Each path is a new rotation, seen through one point. The rows after it are directions, each followed by how far the rotation turns it, in deg/step (0 if it stays put).
Each turn is a multiple of 5 degrees from 10 to 175, or 0.
Each row of a path follows its step; steps can be skipped.

step 0: [ 18  13   6 -32  -2  45 -16 -12  22   4 -16 -24  11 -10 -24   7 -26  18
  -4  13  -5  28  21  -8 -13  37  -2 -10 -29   9  12   1 -37  15  20  15
   3   2 -11  -2 -11  -9  40  -9 -23 -11   1 -40  10  39   9  44  18  -8
  -4   6  -8 -16  -8  -8 -23  21  58  -3   7]
step 1: [-32  12   3  -4  28  -4 -10   7 -11  13  20 -35 -25 -22   5   8   0 -21
 -34  -7  20 -30   6 -24  -7 -34  13   9 -16   2   6  17   9  13 -18  60
  -1   3 -20  26 -21  16  30  -2 -65  13   7 -12 -15  -8  20  12  10  -8
   5  -4   0  -9 -23  18 -29  23  13  -9  27]
step 3: [ 35  12  10 -18  12  -6  22 -36  32  -5 -14  -9   5 -13  36  21 -17 -13
 -18 -42  -9 -12  52 -24   5  -9  15  14   2  -6  12  14 -25 -14  16   9
  25 -15 -36  27   8  11  -4 -21   8  29  41  12   5 -13 -15  -4  18  29
  18   6   1  23 -25  25  -7  27   6  28  14]
step 4: [  5  11 -10  28  36  -1 -16 -13  11   9 -64 -37  12   9  22  16   2  -4
 -11 -21 -50 -12 -15   8 -15   4  31 -33  -1  -3  15   0 -16   0  -8   9
 -13  -4 -25   0  13   3  49  -7  -8 -18  -7 -14   9  -5 -33 -10   5  32
  37 -24  11 -16   5  -7 -10  18   2 -15 -33]
step 6: [-34  26  31   6  16  19  -1 -15  -8  15 -19 -36 -12 -28   7 -33 -36  -4
 -33  -4  -6  11  11  15 -12  -6  -2  -5  -7  12   2   1 -23  15  -5  14
  16   2 -12 -14 -75   5  21 -11 -33 -31  17 -35 -26  10  -9  15 -10  14
  -4   6   1  15  -2 -17 -29  10   5  26   9]
step 7: [-32 -20   9  25  39  23 -31   2 -10  12   1 -36   0  45  10   0   2   3
 -23  26  -2   2  28 -25  28 -18  17  18  23   0   4  16 -24  -2 -19  24
  25  -6 -40  45 -12  15 -25   8 -18  20  44  -4 -20   9  14  -5   1 -16
  -8  -8   8 -21   0   6 -19  -7  25 -11  -7]
step 9: [ -2   0  -1  -3  41  12 -18 -39   6 -11 -64  13   0  10  23  41  18  22
 -10 -15 -30  25  16 -33  -2 -12  42   7  27   9  11   0 -24  -5  23  -8
   3 -34 -18  -3 -22   7  23  -7  37  12   4  11 -19  -9 -35   6  -3   6
 -10  -4   6   0 -38 -21  15  10   2   8   0]
step 10: [-25  24 -18  16  35 -15 -32  -7  -2  26 -15   9  -4  33  36  20 -17  30
 -30  10 -15 -12  -1  20   7  47 -11 -40   2  16   7   2   4 -15  14   9
  -4 -20  -7 -15  -4  -8  16 -14 -15 -13   1  -9 -38  12   2   0   9  27
  40  26 -25  -6 -19  43   4  34 -23 -19 -11]
[ 12  -3  -1   0  -6   6   2   2  -4   4  -1   4  -2  -6  -4  -1  -8   3
  -1  -6  -4   7  -5  -8   2  -1  -8  14  -7   6  -6   2  -9  -2   4  -2
   3 -18  -2   0  -9  -4  -2  -1  -7   0  -1  -1   8  -3   4   4  -1   2
   7   0   3   9  -3  -5   6  -1  -4   0  -3]
125
[-10 -12   8   8  -2  11   3   3  -1   5  -5  -5  -8   5   6   8   8  -3
  -4   6  -4   0  -6  -5  -1   0   4  -3 -10  -7 -12   2   6   5  -1  -1
  11  -3  -2   3   1   2   4   8   9  -4 -10   2   1  -3  -3   7   1   6
   1  -4   3  -1   0   0   3  -2  -4  -3   3]
140
[  4  -4  12   5  -5  -3  -8  -8   6  -1  -9   1  -8 -10   1  -6  -3   1
  -6  -3   1  -4   1  -9   0  -2 -11  -6   1   1   5  -9  -8   6  -2  -6
   5   4   2  -3   3   1   4   0   7   4  -4  10  -9   0   8   3  -3  -1
  -8   9   0   7   2   0   2   2   7   0  -4]
115
[ -7   6  -9   6  -7   4   4  -5   2   1   6  -5   2  -5   1  -8   5  -3
  -2  -3  -7  -2   0   5   2 -15   5   0  -5   8  -6   6  -6   4   0   0
  -3   5  -3   2  -4  -2  -7  12   6  -2   9   3   1   5  12   1   3  -1
   2  13  -6  -5  -1  -4   7   3   2  -6   2]
70

step 1: [ -5 -21 -13  20  -4 -30  14  -9 -31  11 -24  -4   4 -42   7 -20   4  45
 -11  22  23 -18   7 -26 -26  15 -14  -7  64  30  -8  -7   3  13 -14 -44
  14 -23   4 -13   7 -25 -12  11   8 -41  -3  -9 -15  -8  12   9  11  23
  -3  20 -45  14 -23 -35  29  16  44 -28  -5]
step 2: [ 15 -50  24  31  23  16  34 -18   4  25  17 -28  29 -11   4   3  -5  35
  26   6  -1 -32 -19 -13 -25  30   2  19  37  -3   8 -11 -18   2  17 -31
  -9  -8  10   5 -22  10   9   4   3 -50  23  -6 -25 -42  42 -26   5 -27
 -15  14  54  -9   5 -25 -22  -3   0 -26  -5]
step 4: [ 15  25   8 -16 -21   7  10 -27 -38  32  -5  13   1  -9  32  -1   5   5
  25  10   0 -32 -15  21 -44  28 -25   4  18 -13   7 -45  36 -16 -30 -48
   9   9 -21  18 -12  -9  27  11  25  50  28  -8 -30  -2  29 -29  31  -7
  -7  22   2   3  12 -39   5 -35  13 -17  -2]
step 5: [ -3 -22  25   1 -14   4  38 -25  12  39  18 -21   1 -10   6 -19  18  48
  24  -3  13 -21  16   2  26  34 -14 -30 -10  26  44   1  41   7  -6   4
  28   8  -2  16  18 -23  21   4   9 -32  10 -21 -33  -8  11  -5  29  -8
   4 -22 -52 -17  -3 -57  20  16  20  -4  24]
step 7: [-37 -14   8 -14   4 -13  47  21 -19  -4 -19 -24 -16  -2   4  25   2  32
  11  42   2  -3   9  -4   8  11  -3   5  25   2 -12 -17 -25  32  18 -14
  -2 -22   3  26  -9 -16   3  43  66 -28  -4 -29 -26 -33   7 -12  44   7
  -9  11 -19 -16   4 -28 -42 -43  14  -4  20]
step 8: [ 15 -47  19  -6  15  -8  42 -13 -13 -18 -22  10  33 -15  -6   3  24   1
  12 -11  47 -10  -7  -7 -45  40  11   6  33 -14  21 -14  19  34  -6 -30
  57 -16  11   3 -15   3  38  19  23  16  12  -8  11 -13 -11 -57   2 -14
 -11  -2 -15 -26  10  -4   8 -25  27 -12 -23]
step 14: [  6 -26 -27  -5  27 -17  39 -26   3  23 -24   2  14 -27  -7  -8  26  30
  30  -1  39 -16 -22 -14  24   6  -2  -7  24  12 -11 -23   7  41  20 -25
 -31   0   1  63   9 -17  -8  24  12 -11  31 -13   4 -45  23 -25 -11  -2
   4 -21   5 -46  14 -14  23  38  -7 -15  -1]
step 21: [ 35   2  16 -31   6   6   9   7  22  29  31  18  35  -1 -60 -16  -8   8
  21  13   7   0   2 -11 -11  33 -14 -24  11  18 -13  13  47  -4  -5   7
 -16   0  28  25 -17  -5  39  39   2   0   8  12 -16   2  37 -29  23  -3
 -15 -19  34 -47  26 -16  -4 -20  17  -3 -56]
[  2   6   3 -12   3   4   5  10  -2  -4  -7  -1 -12   0   8  -9   5   9
   9   3  11  -1  -5  -4   1  -3   0  -7  -5  -3   5   4  -1  -3   2   9
   2  -3  -3   2  -5  -9   2   4  -5  -2   3  -4   4   0   5  -5  -8   1
  -3  -3   4   2  -6  11   1  -6  -2 -10  -3]
10
[  0   8  -3  -4  -6  -7  -5  -2  -2  -1   2 -10   3  -2  -7  -3 -10  -3
  -4   4   4  -4  -8   2   2  -9  -8   5   4  -7   0   0  -1   6  -1   8
  -7  -9   0   1   9   1   5  20   1   6   4  -1  -2  -6   1  -9  -5   5
   2   2  -2  -2   2  -2  -2  -2  -8   7   2]
100
[ -3   2  10  -8   5  -3   2  -6   3   5   0 -12   4   4  -2   2  -2   3
  -2   4  -4  -1  10   2  -7  -4  -2  -7  -3   0   2   0   6  -4 -10  -3
   3   1  -7 -10 -16   3   9   7  -5  -7  -2   6   4  -3  10   3   3   8
  -3   6  -1  -1   4  -6  -1  -3   3   0   7]
20
[  4  -3   2 -10 -11  -5   6   2  -3   3   1   2   6  -2  -8  11  -3  -2
   1   1  -4   4  -9   3   0  -2   8  -4  -1  -7   6  -9   4  -5 -10   1
   7  15  -5   3   4  -1  -1   4   2   2  -1   0   0   0  -5   1   1  -3
  -4   4  -3  -3   5  15  -7  -4   5  -3  -9]
80
[ -2   0   3   8   1  -1   0   0  -2   3   0   5   3 -10  22  -1  -4  11
  -3  -8  -4   2  -4   5  -2  -3   0  -8   1  -6  -3   2  -6   8   0   1
   5   9   3  -6   3  -1  11   3   0  -2  -3 -11   1  -1  -4  -1   4   1
   3   7   1 -12   4  -4   0  -5  -5  -1   0]
10
[  2  -9   2   3  -4   8  -2  -2 -10  -3  -5  13  -1  -4  -7  -4   8   0
   6   5  -4   8 -12   2   3   2  -3   4   0  -1   2   4  -2  -4  -9  -4
  -2  -4  -4 -13  -7   3   7  10   0   4   0  -2   5  -5  -3   5   6  -4
   0   2   1   3 -10   0   5   7  -6   5   4]
155
